One turning vector, and how many steps it has turned
The counts run from 0 to 597.
[131 122 170 123 107 141 109  76 136 127 126 113 127 110 147 176 107 114
 161  68 141 142 102 148 126 123 104  69 128 138  67 106 119]
72
[ 91  76 143 193  99 117 132 144 148  89 105 145 129 148  98 144  80 149
 159  96 142 177 137 113 133 147 132 115 127 111 116 108 128]
247
[113 147 178 135 140 143 143 116 151 162 138 156 135 138 115 110 157 161
 174 112 125 160 147 135  71 136 122 180 105 138 176 147  99]
549
[117 150 164 132 112 181 115  88 136 155 121 143 142 113 136 183 126  96
 107 103 100 127  88 161 110 142 125  65 117 151 119 127 119]
398
[ 83 113 176 143 127 116 164 120 139 141 122 163 148 118 134 167 117 170
 154 120 111 158 134 128 100 163 141 149 128 168 183 118 122]
11
[146 122 133  89  92 150 138 120 163 130 171 164 135 109 122 151 146 149
 141 114  95 170  66 107 114 130 166 124  99 161 160 150 126]
430
[108 104 170 140  97 152 140  98 162  88  74 154 125 118 135 141 122 149
 142  83  94 160  88 156 120 135 125 127 134 170 124  92 144]
284
[113 129 165 160 143 160  98 132 139  95 114  69 102 149 137 112 121 175
 138 119 127 184 151 153 113 160 126 128 103 136 158 152 114]
49
[ 95 113 125 168 134 138 125 122 118 126 171  94 139 134 107 173 114 162
 200 106 151 165 130  87  91 159 143 141 108 137 154 144 119]
425
[151 172 173  86 102 150 150 138 134 137 123 148 127 129 146 112 171 128
 161 158 150 193  97 101 119 142 159 113 113 114 175 145 118]
16
[109 137 149 126  92 172 105  88 140 127 158 146 133 105 118 129 176 129
 150 151 141 159 144  75 137 130 155 132 130  91 139 178  96]
53
[153 131 127 172 100 130 120 108 146 160 132 172 121 111 118 182 106 130
 128  89 145 125 158 173 117  97 107  71 107 136  78 150 128]
236
[149 158 154 126 156 126 130 125 132 137 133 106 107 127 151 171 101 175
 172 150 151 160 198 147 108 126 126 114 107 140 143 177 120]
338
[ 93  98 154 150 120 148 124  84 170 130 157 131 130 113 120 125 148 155
 183 104 137 176 135 134 110 119 134 178 118 140 132 168 106]
136
[131 152 156 135 119 128 150 144 156 163 103 148 125 158 110 166 106 115
 158 161 139 183 111 124 101 158 158 122 109 108 190 169 122]
259
[112 110 157 115  88 139 157 139 145  94 129 192 137 106 143 171 149 155
 114 136 102 167 133 108 153 147 181  87 133 144 170 125 118]
253
[128 114 154 122  69 118  86  99 173 124 155 172 129 107 139 158 110 163
 100 148 102 131 146 123 129 129 126 122 130 104 133 188  96]
333
[140 132 144 123 100 138 140 123 169  73  74 156 108 162  96 156 121 114
 171 135 122 175 115  91 133 138 150  97 133  81 130 130 105]
83
[137 130 143 174 129 143 108 113 111  98 142 113 108  92 161 157 132 165
 122  96 134 178 156 184 123 130 143 119 132 176 160 156 153]
463
[113 127 141 150  72 145  93 138 183 131 116 150 126 156  96 116 104 156
 124 157 111 143 124  84 107 150 120 124  96  76 116 160  95]
245
[146 133 118 147 108 151  91  98  94 108 181 121 125 111 124 164 115 169
 120  75 129 123 146 112 120 120 120  60 119 150  80 124 135]
153
[ 90 131 142 172  79 137 143 109 127 126 122 138 141  92 145 214 105 119
 138 161 139 137 135 113 133 171 155  81 136 136 140 143 130]
88
[157 159 109 121 115 180 108  93 146 142 144 143 105 113 102 165 103 137
 106 114 105 139 118 130 108 102 157  79  91 176 102 157 151]
317
[140 133 173 156  86 101  97 102  83 139 168 121 147 108 150 153 105 137
 160  90 181 156 114 103 116 153 109 102 157 101 122 132 132]
345
[136 148 146 163  92 130  98 118 127 130 117  98 119 146 121 104  95 179
 158  94 139 136 108 117  66 156  80 141  93 123  98 125 138]
359
[174 150 133 112 101 134 116 164 150 111 134 145 121 172  93 110 126 176
 140 103 107 170  83 109  83 133 122 121  77 124 142 130 125]
519
[156 155 142 172  98 156  97 124 151 154 151 127 120 133 120 101 159 119
 151 111 160 174 101 163 101 118 102 116  89  94 123 174 117]
473
[154 135 130 130 107 135  96 144 109  82 165 123 126 151 115 112 149 184
 149 100 119 177  92  84  92 154 141 141 121 114 182 137 127]
18
[134 135 158 154 135 159 129 103 105 139 143 125 128  98 152 169 137 122
 116  97 145 177 134 167 146 126 162  68 140 179 160 139 150]
139
[148 120 150 138  75  99 152 111 114 153 166 218 147 109 116 146 147 144
 150  76 145 147 118 105 110 104 142 128 148 140 128 121 140]
268
[103 171 172 120 140 181 126 120 136 161  95 117 121 144 104 110  77 166
 138 142 124 145 152  98  98 143 130  91  89 162 101 118 128]
404
[139 108 143 149 121 122 128 147 170 126 124 188 115 164  87 133  77 190
 120  81  97 156 146 139 102 110 122 107  93 155 120 123 127]
158
[101 149 201 104 136 168 104  87 116 101 103 102 125 134 140  97 128 161
 147 134 128 164 142  78 122 164 138 129 146 124 150 130 111]
130
[162 172 128 131 105 160  94  98 113  86 107  82  93 132 128 105 135 170
 162 116 142 150 140 107  87 119 105 116 105 139  84 135 147]
116
[110 114 145 110 102 134 142 106 190 138 147 180 122 104 126 143 129 171
 150 161 121 150 175 110 128 107 148 134  98 152 118 180 105]
415
[129 106 129 171  89 149 132 119 136  88 134 163 112 112 111 120 168 125
 139 110 159 207 139 125 164 110 175 115 135 131 143 148 144]
216
[123 142 119 142 101 160 104 100 109 139 180 120 142  96 129 204 136 125
 142 142 133 141 116  89 119 151 170  89 119 138 155 167 126]
590
